One vector is turned by the same rotation once a step. Each row is the vector after some number of steps, and that number follows the row.
The counts run from 0 to 238.
0.440,-0.875,-0.381,1.261,-0.943,-0.495,-1.300,-0.683,-0.079,0.893,-0.099,-1.412,-0.558,1.720,0.254,-1.440,0.871,-3.268,2.242,0.902,1.569,0.719,-0.417,-2.701,0.559,-2.047,2.746,-1.965,-3.486,-2.000,0.817,-1.311,1.200,0.403,2.535,0.921 | 89
-0.612,-2.183,-0.388,-2.609,-1.233,-1.161,-1.270,0.906,0.090,-0.655,-0.397,0.043,2.334,2.373,0.970,-0.484,1.640,-1.606,2.140,2.762,1.432,2.382,-0.184,-0.370,-0.763,2.533,0.318,0.506,-3.200,-0.637,1.862,0.339,0.265,-0.936,-1.976,1.896 | 192
-0.190,-1.322,0.007,-0.399,-1.101,-2.164,-1.628,-0.658,-0.507,-1.108,2.669,-1.370,0.959,1.621,0.983,-0.669,0.576,-0.365,2.759,0.263,2.179,2.301,2.515,2.480,-0.858,0.846,0.673,-0.982,-2.787,-1.189,2.014,-1.892,0.979,-0.175,-1.912,2.326 | 26
-1.066,-3.751,-0.231,-1.743,1.542,-1.234,0.847,0.683,-2.005,-0.976,-1.172,-1.169,-0.564,1.757,0.507,0.452,2.568,0.948,3.971,1.073,1.196,1.302,1.522,-1.663,-0.313,-0.884,-0.652,-0.011,-1.511,0.762,0.676,-3.353,1.737,-0.102,-1.075,0.922 | 38
-0.889,-2.164,-0.010,-2.993,1.353,-1.451,-0.581,0.367,0.523,-0.947,1.100,1.511,0.835,1.635,-0.612,0.263,1.608,-0.654,2.815,-0.368,0.655,3.418,1.671,0.168,-1.032,-0.782,2.396,-0.735,-0.790,0.905,0.083,1.362,1.986,0.130,-2.022,3.140 | 167
1.193,-1.696,-0.298,-1.620,-0.106,-1.509,-1.309,0.104,0.047,0.407,1.024,-1.872,1.104,0.745,0.314,-2.395,-0.095,-2.896,1.560,1.721,1.042,3.102,-0.909,-0.917,0.179,0.955,2.422,-2.285,-3.920,-1.300,2.378,-0.786,1.276,0.885,-0.058,1.134 | 47
0.821,-0.518,-0.282,-0.659,-0.158,-1.143,-0.295,-1.316,0.092,0.990,0.443,-0.792,-1.080,0.702,0.218,-1.117,1.089,-3.064,2.173,-0.545,2.260,3.786,0.179,-0.899,-0.491,-2.261,2.918,-2.877,-1.138,0.137,-0.610,1.029,2.784,0.726,0.224,2.699 | 93
-0.555,-2.270,-0.036,-1.257,0.665,-1.313,-1.893,1.158,-2.254,-0.249,0.336,-2.895,0.055,0.572,0.275,-1.988,2.125,-0.793,3.682,1.560,-0.267,1.113,0.533,-1.878,0.755,-0.346,3.135,-1.959,-0.728,-1.054,1.522,-2.804,1.207,-0.757,0.798,-0.269 | 204
-0.348,-1.675,0.132,1.916,-0.846,-1.347,-0.714,-1.871,0.007,0.401,-1.056,-2.474,-1.800,2.944,0.479,0.366,-0.054,-0.246,3.183,0.365,1.028,1.668,0.016,-0.145,0.996,-1.903,-1.883,-1.674,-3.196,-0.284,0.531,-2.775,2.653,0.842,0.294,1.624 | 111
-1.533,-4.292,-0.037,-1.914,-0.184,-0.927,0.302,0.260,-1.275,-0.183,1.387,-0.242,1.031,0.632,1.457,-0.656,2.741,-0.008,2.284,1.409,1.606,1.741,3.046,2.069,-0.778,0.703,1.010,-1.520,-2.420,2.149,-1.010,-0.380,1.857,-1.476,-1.070,1.058 | 54
-0.911,-1.652,0.197,2.159,-0.035,-1.761,-2.029,-1.503,-0.637,0.149,-0.350,-3.101,-1.702,2.226,0.742,-0.272,0.230,0.417,4.405,0.874,1.061,1.923,0.836,0.577,1.594,-1.339,-1.187,-1.378,-2.037,-0.283,0.561,-2.241,2.653,0.338,-0.126,1.574 | 112
-1.383,-2.194,-0.214,0.681,-3.056,-0.278,-1.225,-2.219,0.393,0.823,0.889,0.564,0.874,2.447,1.622,0.022,2.106,-2.136,1.671,1.552,2.707,0.291,2.040,1.355,-0.208,-0.211,0.424,-0.135,-4.074,-0.395,-0.899,0.441,0.458,-0.908,0.495,1.962 | 100
-1.254,-3.682,-0.708,-2.309,-2.698,0.056,0.759,-0.239,-1.789,0.641,0.491,0.518,1.620,1.919,1.349,-0.281,3.443,-1.633,1.361,0.536,1.429,-0.768,1.584,1.125,-1.248,-1.024,1.495,-1.376,-2.964,0.586,-1.517,-1.533,0.475,-1.467,0.545,0.802 | 56
0.183,-1.146,0.232,-1.768,0.560,-1.815,-1.514,0.379,1.935,-1.131,1.421,0.690,1.171,2.125,-0.967,-0.035,-0.717,-1.944,2.286,0.928,0.493,3.788,0.742,-0.478,-0.410,0.421,1.885,-1.112,-3.571,-0.946,2.088,1.239,1.392,0.534,-1.141,2.926 | 165
0.494,-1.313,-0.152,-1.608,-0.975,-2.788,-0.291,-1.433,-1.905,-0.115,1.185,-1.737,-0.067,1.658,0.492,-0.311,1.042,-0.432,2.638,-2.350,0.861,3.111,1.250,1.268,-1.504,-2.072,1.374,-2.224,-0.290,-0.620,0.714,-2.899,2.152,0.020,-1.399,2.358 | 184
-0.771,-1.351,-0.385,0.452,-2.069,-1.204,-1.295,-0.894,0.722,0.403,-0.760,-0.791,1.061,3.413,0.799,-0.341,0.499,-0.531,2.256,1.920,-1.082,-0.193,-0.389,-2.856,1.094,-2.533,1.861,-1.910,-3.550,-2.068,-0.272,-1.860,0.823,-0.908,2.158,0.408 | 132
-0.992,-0.708,-0.753,0.767,-2.306,-1.379,-2.807,-1.952,-0.168,1.278,1.111,-2.054,0.540,2.462,-0.048,-1.301,0.601,-2.849,3.375,0.528,0.336,1.256,-0.636,1.508,1.498,-1.052,1.084,-0.857,-2.614,-2.053,1.385,-0.945,0.829,0.822,0.602,2.046 | 116
-1.291,-2.677,-0.627,-4.266,-0.023,-0.884,0.588,0.898,-1.351,0.083,-1.753,0.613,1.398,1.864,0.392,0.250,3.021,-1.142,2.686,1.684,0.941,2.476,-0.090,-1.500,-1.255,0.136,0.722,0.473,-0.925,1.032,0.215,0.190,1.007,-0.633,-2.420,2.069 | 194
0.237,-0.850,-0.666,-1.374,-2.371,0.449,1.840,0.689,-1.636,-0.180,-2.311,-0.300,0.741,2.639,1.145,-0.150,2.172,-1.933,1.540,1.314,2.075,1.011,-0.836,-3.857,-1.202,-1.804,1.408,-2.336,-2.313,0.144,-0.258,-1.593,1.699,-1.693,0.584,0.640 | 222
-0.489,-0.508,-0.949,0.065,-1.608,-0.049,-1.732,0.047,-0.313,0.067,1.136,-0.753,1.400,1.580,0.417,-1.719,1.468,-4.672,2.151,1.259,2.941,1.314,0.311,0.659,-0.091,1.082,1.547,-0.750,-3.737,-1.168,2.301,0.203,0.701,0.069,0.341,2.089 | 234
-0.817,-2.892,-1.029,-4.172,-0.476,-0.535,1.475,0.817,-1.228,0.250,-1.934,0.944,1.305,2.592,-0.036,0.702,2.866,-1.765,2.062,0.404,0.780,1.905,-0.662,-1.591,-1.752,-1.121,-0.188,-0.091,-2.026,1.085,0.263,-0.852,1.057,-0.439,-1.510,2.343 | 195
-2.384,-4.184,-0.104,-0.128,-1.217,-0.565,-0.232,-0.694,0.898,0.293,-0.195,0.450,0.511,3.572,0.364,1.232,1.039,0.464,2.277,1.130,-0.454,-0.543,1.206,0.375,0.834,-1.822,-0.969,-0.737,-4.647,0.864,-1.000,-1.142,1.289,-0.729,1.006,1.506 | 127
-0.925,-0.430,-0.572,0.816,-0.393,-0.517,-1.794,0.228,-2.514,-0.361,1.654,-2.440,-0.238,0.343,0.688,-1.790,2.084,-2.370,4.039,0.069,2.765,1.646,2.024,1.621,0.151,-0.057,2.166,-1.630,0.064,-0.431,0.941,-1.288,2.259,-0.474,-0.135,1.477 | 231
-1.131,-2.620,-0.481,-0.667,-0.436,0.644,1.009,1.128,0.723,-0.258,-0.990,0.614,0.290,2.353,-0.280,0.603,1.320,-2.635,2.263,1.972,2.805,1.633,0.178,-0.762,-0.563,0.174,-1.216,-0.273,-5.187,1.836,0.347,0.840,2.163,-0.049,-0.191,1.999 | 79
-1.823,-1.919,-0.221,0.368,-1.617,-0.227,-1.925,-0.920,-0.123,0.137,-0.351,0.672,0.774,1.710,2.230,-0.533,3.090,-0.665,3.277,3.539,2.534,0.777,2.147,-0.488,0.560,0.488,1.301,0.808,-1.714,-0.530,-1.707,0.734,0.106,-2.174,-0.620,1.215 | 102
-1.820,-1.484,-0.426,-0.486,-2.180,-0.042,-1.258,-1.282,-0.519,1.106,-1.495,1.014,0.463,2.174,2.154,-0.378,3.691,-1.240,3.170,2.704,2.131,0.910,1.217,-1.672,0.134,-0.916,1.756,0.826,-0.706,-0.551,-2.280,0.928,0.213,-1.916,-0.046,1.728 | 103
0.158,-0.685,-0.277,1.016,-1.432,-0.744,0.553,-0.504,-2.098,-0.353,0.275,-2.685,-0.920,2.122,0.325,-0.233,0.570,-2.257,2.491,-1.477,2.561,1.445,0.623,0.775,-0.939,-1.879,-0.149,-3.211,-2.780,-0.023,1.198,-3.247,3.115,-0.105,0.574,1.357 | 228
-0.783,-0.372,-0.312,0.845,-0.891,-1.794,-1.681,-0.020,-0.059,-1.004,1.359,-1.563,0.547,3.020,-0.700,-0.458,0.114,-1.290,3.494,-0.318,-0.065,0.111,1.194,-0.221,0.949,-1.591,1.471,-1.254,-2.934,-3.117,2.576,-2.961,1.088,0.271,0.772,1.260 | 159
-1.265,-0.920,-1.166,-0.636,-0.536,0.382,-1.495,1.586,-0.443,-0.104,0.321,-0.260,1.541,0.986,0.485,-1.510,2.032,-3.237,3.397,2.942,2.492,2.110,0.639,0.358,0.399,1.905,1.768,-0.096,-2.130,0.168,0.697,2.068,1.470,-0.418,-0.616,1.498 | 75
0.512,-2.679,-0.619,-3.638,-0.116,-1.455,0.755,-0.075,-1.013,0.927,0.858,-0.310,0.719,0.354,0.137,-1.221,1.576,-2.329,1.416,-0.303,1.101,3.852,0.072,0.618,-1.257,-0.645,2.763,-2.498,-1.399,1.413,-0.161,0.587,2.170,0.598,-0.706,2.428 | 50
0.922,-1.743,0.108,-1.334,0.546,-1.577,-1.154,1.071,-0.210,-0.079,0.756,-1.810,0.852,0.735,0.031,-2.072,-0.457,-2.297,1.529,1.573,0.579,3.534,-0.561,-0.958,-0.017,0.969,2.259,-3.090,-3.483,-0.116,2.284,-0.316,2.043,0.114,-0.252,1.072 | 208
-1.360,-0.081,0.114,0.231,0.335,-1.717,-3.036,0.931,-0.400,-1.591,1.737,-1.560,1.225,1.760,-0.478,-1.361,0.714,-1.039,4.263,1.267,-0.578,1.864,1.288,0.084,1.503,-0.154,3.136,-1.483,-0.893,-1.976,2.541,-1.334,1.267,-0.273,0.118,1.521 | 0
1.862,-0.484,0.682,-0.566,-0.445,-2.506,0.186,-0.176,0.213,-1.047,-0.059,-1.316,0.094,2.452,0.864,-0.129,-0.870,-0.193,1.582,0.320,1.168,3.059,-0.127,-2.877,-0.950,-0.995,1.416,-2.759,-3.440,-1.702,1.989,-2.604,2.028,-0.020,-0.751,1.827 | 20
-1.099,-1.579,-0.800,-1.882,-1.644,-0.823,-1.079,-1.067,1.687,1.454,-0.545,0.722,1.170,3.039,-0.816,-0.326,0.876,-3.405,1.925,0.962,0.076,2.931,-1.493,0.055,0.415,-0.623,0.727,-0.816,-3.376,0.016,0.299,2.315,1.042,1.223,-0.306,3.267 | 121
-0.694,-2.284,-1.040,-3.946,-0.523,-0.608,1.592,0.409,-0.847,-0.039,-1.906,0.917,1.323,2.380,0.539,0.396,3.393,-1.350,2.455,1.193,1.553,2.168,-0.187,-2.263,-1.665,-0.968,0.453,0.784,-1.363,0.398,0.529,-0.669,0.622,-0.176,-1.673,2.497 | 34
-1.712,-1.396,-0.057,0.063,0.778,-1.492,-0.438,0.750,-1.434,-1.673,-0.191,-1.390,-0.828,2.537,-0.012,0.787,1.194,1.215,5.303,-0.171,-0.056,1.005,1.975,-0.596,0.705,-2.660,0.537,-0.991,-0.106,-0.490,0.874,-2.858,2.637,-0.454,-0.278,1.277 | 156
